In the rows, zero is written as 128.
One turn moves every row onto another: examples first, then more rows asked
Q34: [117 160 102 123 134  94 137 134 109 122 144 126 126 131  98 114 134 167
 103 138 126 113 109 140 131 125 130 123 157 144 126 138 155 125 106 125
 164 125 139 118 155 137 119 110 118 146 120 127  98 126 133 136 123 142
 158 120 115  76 124 131 123 117 111 137 126 167 139 112 158  96 127 124
 145 145]
Q634: [142 157  96  83 123 122 137 133 142 136 152 156 141 122 120 135 111 122
 127 121  98 108 101 106 145 115 108 118 157 146 149 135 122 143 120 104
 142 134 139 143 150 144 140 137 137 130 108 143 130 128 123 127 126 140
 139 143 104  97 125 109 115 131 168 136 140 136 136 124 120 106 139 111
 157 124]
Q738: [111 173 128 101 141 128 115 179 107 105 141 156 125 135  94 134 143 120
  99 134 120 100 105 111 110 127 127 137 141 140 135 132 114 113 150 144
 147 123 153 133 139 105 139 128 120 150 120 130 136 108 113 108 132 129
 132 104 128 101 153 117 139 140 118 123 143 121 131 117 160 114 123 112
 144 135]
Q987: [132 132 122  94 130 133 136 162 126 137 150 147 130 118 130 116 112 120
 113 143 135 124 102 132 151 126 138 143 154 120 130 130 122 142 147 107
 141 113 164 142 135 111 126 121 109 128 135 129 117  85 113  97 126 142
 142 104 102  90 119 118 136 141 106 116 121 116 128 117 153 104 134 120
 131 113]
Q709: [122 158 109 120 133  92 137 132 115 117 141 117 128 126 103 109 142 159
 107 138 120 110 100 148 126 127 131 132 145 138 133 137 154 116 100 128
 158 121 135 115 153 136 128 103 115 135 117 120 106 116 130 130 126 134
 153 117 118  70 123 125 131 121 112 134 128 152 147 112 154 101 116 126
 141 150]
Q65: [142 118 114  72 135 110 140 154 115 132 136 157 134 167  85 127 127 131
 101 167 106 108  80 135 131 121 147 130 138 168 138 155 148 132 128 134
 148 129 134 128 163 115 137 106 132 121 148 154 128 148 109 108 132 146
 152 130 103 121 150 137 131 142 114 148 116 110 150 130 137 101 128 125
 152 106]
Q208: [118 157 112 122 132  94 138 134 115 118 138 117 126 125 110 106 139 163
 106 134 119 108  96 135 128 122 127 127 149 130 127 133 164 117 104 130
 159 124 135 111 154 137 120 108 105 136 126 130 106 123 140 134 131 133
 156 117 120  77 125 127 120 127 111 137 133 154 140 101 159 103 122 116
 143 141]
Q301: [143 118 114  70 133 108 132 152 111 123 140 166 129 175  91 123 122 132
 101 160 107 106  81 133 129 129 148 125 132 169 154 156 155 133 139 124
 148 132 131 125 161 123 138 115 129 125 147 153 126 144 120 113 135 140
 145 127  98 113 142 150 133 133 106 142 122 113 157 138 142 104 125 130
 149 107]
Q355: [139 170 103  80 119 128 134 140 130 123 145 153 144 113 110 130 111 126
 122 129 105 112  90  97 145 113 116 120 159 139 151 136 111 138 115  96
 146 139 138 145 147 137 141 144 140 129 106 148 136 129 123 124 124 147
 137 144 112 102 127 112 119 137 164 137 147 135 137 125 129 111 144 107
 150 129]
Q442: [134 170 100  80 119 128 134 143 136 128 151 157 143 110 121 138 111 122
 129 128  97 112  83 101 146 116 120 116 163 138 152 129 120 137 114 101
 146 134 139 155 155 142 145 133 135 135 111 144 137 123 121 125 128 152
 141 135 108  98 126 115 124 140 169 133 137 138 140 123 121 101 132 112
 150 131]
Q514: [132 142 139  89 122 127 128 145 120 149 133 138 118 121 103 124 126 106
 102 148 130 124 113 118 132 116 126 129 124 111 141 131 125 142 143 149
 133 137 137 138 166 119 125 105 114 121 147 140 134 126 135 137 128 138
 143  85 113  81 153 110 123 156 137 153 143 105 132 118 162 103 111  94
 142 139]
Q177: [120 157 108 120 134  97 130 133 115 116 143 129 129 127 113 106 130 162
 100 129 125 107  97 144 123 123 125 125 142 128 130 135 163 127 113 122
 166 130 129 117 159 130 126 112 110 138 129 128  95 126 142 131 132 138
 156 113 115  74 115 131 125 125 113 136 131 166 145 113 152 101 123 112
 136 152]
Q628: [138 166  97  76 114 120 131 143 129 118 145 160 138 122 119 137 106 114
 119 122 102 113  93 101 152 119 116 116 154 141 144 131 116 140 123  99
 148 135 133 147 156 133 140 146 142 125 117 143 130 130 125 133 123 144
 133 139 113 102 126 119 120 131 162 140 147 145 143 133 121 108 137 102
 150 131]
Q918: [139 123 113  80 131 121 137 151 114 132 137 155 126 164  87 131 124 133
 107 167 106 106  77 125 134 126 151 126 135 166 141 159 149 133 123 140
 138 138 135 132 167 116 142 108 136 130 150 147 123 148 117 105 132 143
 149 131  95 123 151 140 140 132 115 151 117 111 158 132 144 103 125 126
 148 111]
Q492: [138 135 131  98 128 127 140 166 130 138 141 146 134 121 121 123 108 124
 106 145 131 133 101 134 146 134 138 140 154 118 129 125 116 136 150 108
 130 104 153 152 139 115 139 119 110 140 140 130 126  88 110 101 134 145
 148 103 107  90 118 122 128 136 108 117 121 108 138 124 159  97 137 118
 134 113]
Q732: [144 121 104  87 133 118 135 154 107 128 140 163 133 169  88 130 125 131
 105 160 114 101  80 127 123 118 145 123 137 165 145 150 158 143 119 130
 143 136 136 123 164 127 138 102 137 126 148 153 122 150 113 111 124 147
 153 136  94 118 145 142 136 143 116 154 125 115 147 132 140 102 118 129
 159 108]
Q179: [113 157 125 100 140 128 112 181  99 108 142 148 125 147  97 133 138 121
  96 143 125 105 111 113 101 121 127 134 152 142 138 140 118 108 156 143
 148 121 160 130 130 110 137 128 119 140 121 124 126 114 117 110 137 127
 125 103 134  96 156 109 134 134 127 127 138 122 131 120 151 108 116 111
 142 129]
Q900: [141 140 124  86 128 120 126 150 121 136 131 150 118 120 105 127 116 101
 104 152 142 124 115 120 139 117 125 130 130 116 143 134 124 138 141 150
 136 138 146 141 163 122 122 108 114 124 145 142 127 126 142 136 122 143
 136  90 115  91 150 106 123 159 135 165 136 100 143 106 162 103 110 101
 140 133]

Q492 moves to Q514
Q628 moves to Q301
Q65 moves to Q208
Now find these:
Q900 moves to Q179
Q732 moves to Q34
Q442 moves to Q918

